128 stands for zero in the data rows.
Some points, one per row:
119 156 169 120 182 76 51 165 169 136 52 183 161 117 190 110
128 170 142 115 153 55 92 157 140 153 83 164 140 119 141 125
113 117 99 122 109 106 194 129 110 124 174 103 130 97 100 120
140 137 147 101 146 94 84 134 157 124 140 147 113 139 131 118
96 74 165 151 139 187 131 130 116 113 99 127 157 90 198 110
111 89 186 137 138 163 97 130 123 148 108 140 164 120 196 109
106 102 103 158 145 198 144 119 110 115 113 110 154 113 147 141
122 92 176 122 100 141 118 121 124 136 147 128 104 161 129 127
125 107 204 109 150 116 58 144 163 129 102 148 124 137 168 111
94 138 94 141 142 98 116 156 137 120 90 148 159 116 141 134
131 136 129 118 148 97 121 136 128 129 108 131 127 108 127 135
125 140 136 125 143 111 88 146 146 147 149 140 130 136 122 113
119 108 141 124 132 135 84 132 177 107 123 153 120 157 122 112
121 88 130 132 118 182 150 112 117 98 140 108 118 129 141 116
117 147 109 112 121 62 137 144 150 135 150 139 123 136 71 125
113 53 229 152 140 187 92 78 130 124 53 156 180 108 232 83
131 160 127 109 154 69 126 147 126 128 129 128 124 113 110 137
119 127 102 153 125 193 175 113 91 121 136 99 138 106 121 153
116 154 83 153 135 96 131 134 120 129 118 126 119 124 99 144
160 136 204 96 143 73 52 124 184 144 100 179 129 134 161 98
135 141 143 127 158 92 65 146 165 146 113 150 134 130 143 107
155 138 141 115 161 89 63 114 154 148 135 137 130 158 156 112
125 123 120 130 115 125 134 123 128 126 139 119 127 126 104 136
134 127 70 130 79 191 221 92 77 128 176 82 142 105 102 158
133 103 108 139 73 193 205 86 76 120 149 88 127 126 139 151
136 162 99 135 104 163 182 141 88 144 146 91 118 134 101 147
153 159 97 92 144 68 97 157 208 99 141 156 99 161 81 114
123 145 144 121 151 99 89 151 144 135 113 154 125 135 111 126
24 more points follow, each with its number after it:
128 155 56 155 110 193 187 113 101 124 146 99 147 124 109 159 0
121 151 72 115 107 86 124 131 159 112 182 132 110 142 61 116 1
137 125 156 131 127 177 117 125 111 147 114 134 154 99 164 112 2
103 116 64 145 114 155 186 113 109 115 144 105 157 102 132 142 3
134 158 79 137 144 94 131 131 131 111 124 133 113 129 92 146 4
116 103 135 143 123 186 121 129 113 128 104 124 151 120 176 133 5
109 100 103 145 113 182 195 93 79 106 160 89 150 76 126 140 6
118 115 193 100 155 147 87 140 139 130 112 144 168 73 189 92 7
125 99 164 121 117 169 160 107 103 119 118 113 157 95 184 127 8
129 95 237 97 162 110 60 142 150 148 91 154 154 121 210 95 9
112 103 68 171 89 195 211 87 74 101 151 96 134 102 107 150 10
98 74 107 153 96 189 198 99 109 110 138 118 166 115 123 126 11
131 121 132 108 137 78 125 117 147 124 135 130 136 145 143 117 12
164 147 154 100 88 147 187 118 94 151 170 111 118 130 119 139 13
138 112 111 147 89 183 202 98 47 130 147 70 129 103 141 151 14
113 115 150 154 144 142 88 134 152 138 101 155 146 137 155 121 15
128 146 108 126 146 117 104 143 151 120 140 143 151 104 132 127 16
126 126 115 140 100 174 187 112 103 126 143 96 124 114 135 159 17
123 124 103 141 115 156 171 117 108 126 142 116 143 102 143 130 18
128 150 72 136 95 125 169 115 109 105 156 92 93 146 53 159 19
108 140 76 143 139 114 119 146 145 120 131 137 134 134 102 131 20
119 133 121 119 156 119 63 158 185 116 132 159 130 147 141 106 21
127 147 118 115 145 84 95 150 150 139 129 159 143 136 122 116 22
123 102 182 113 144 143 80 127 140 129 111 153 143 123 163 100 23
Which three of these numbered points are nearest to each point below, ignoring the direction in which the first points spread most? Their numbers follow each, nearest first.
125 103 105 135 66 124 226 101 70 144 185 75 125 127 107 134 > 12 13 22
139 123 174 126 131 163 119 129 108 154 109 122 143 114 164 130 > 2 14 23
109 115 101 131 137 131 94 144 171 98 149 150 121 139 120 112 > 21 20 16
114 135 119 149 171 106 78 146 175 130 82 175 174 104 172 103 > 3 18 10
141 130 137 137 129 147 153 111 113 136 109 126 117 136 122 138 > 17 14 18
154 144 230 93 145 75 73 126 132 139 67 157 102 139 165 126 > 14 17 13
117 86 187 126 125 168 153 118 80 122 102 101 143 104 191 129 > 9 8 14
100 128 85 147 127 147 181 146 100 131 120 125 182 77 153 143 > 3 18 16
98 100 116 146 134 191 134 125 129 131 133 128 167 111 141 125 > 15 5 11
138 164 103 124 139 74 104 145 147 129 148 118 87 157 73 126 > 19 1 4
120 94 150 136 122 181 137 106 116 117 120 125 131 118 128 113 > 23 15 11
160 148 185 103 107 83 85 113 134 158 133 143 103 156 113 112 > 13 12 17
93 140 38 171 136 137 149 138 137 108 122 143 163 84 120 123 > 3 20 16
122 118 113 162 113 194 182 121 76 128 104 97 147 107 147 141 > 5 2 15
144 145 215 80 142 55 56 158 201 142 109 184 110 130 146 91 > 13 17 12
112 143 46 139 109 123 138 120 157 108 176 132 116 150 40 144 > 1 19 20
128 126 138 128 166 99 53 144 202 112 106 174 117 154 139 103 > 21 20 10
124 99 166 122 119 150 138 116 122 114 140 127 120 123 145 121 > 23 17 6
135 94 131 150 120 182 156 104 99 122 115 104 141 109 170 134 > 5 8 23
138 168 77 148 127 87 138 135 114 128 106 126 103 151 112 143 > 4 19 20
116 94 137 148 108 175 169 112 77 135 127 95 139 127 182 136 > 5 14 8
141 133 90 142 106 114 154 107 103 130 166 107 88 169 71 138 > 19 4 1
103 128 78 160 115 195 196 104 78 93 112 92 133 82 118 157 > 10 18 6
104 119 101 156 150 153 96 132 159 129 112 152 158 127 126 134 > 15 0 10
89 91 109 142 136 157 135 146 145 98 165 118 120 126 113 129 > 21 20 16
151 189 85 131 123 77 123 136 119 152 152 112 94 174 65 159 > 19 4 1
134 113 118 137 131 147 86 123 147 120 147 140 121 154 122 118 > 21 15 10
137 175 69 133 167 71 96 136 169 121 121 153 132 137 96 128 > 4 20 22
132 158 100 150 149 147 123 135 122 131 110 129 132 127 142 131 > 0 18 16
111 90 111 180 136 207 145 104 104 112 91 104 148 98 145 118 > 5 15 10
143 155 88 157 101 194 194 105 66 127 132 82 116 145 104 183 > 0 17 14
145 118 148 103 107 92 119 117 139 115 158 126 74 170 81 128 > 19 12 1
124 99 123 129 125 106 176 122 122 120 133 119 119 120 120 136 > 12 17 18
132 102 158 123 112 160 124 122 119 131 122 130 124 113 146 121 > 23 17 2
131 155 139 123 155 53 91 155 145 148 101 162 139 119 118 109 > 22 4 20
122 114 168 125 111 159 151 127 79 145 100 117 165 97 213 135 > 8 9 2
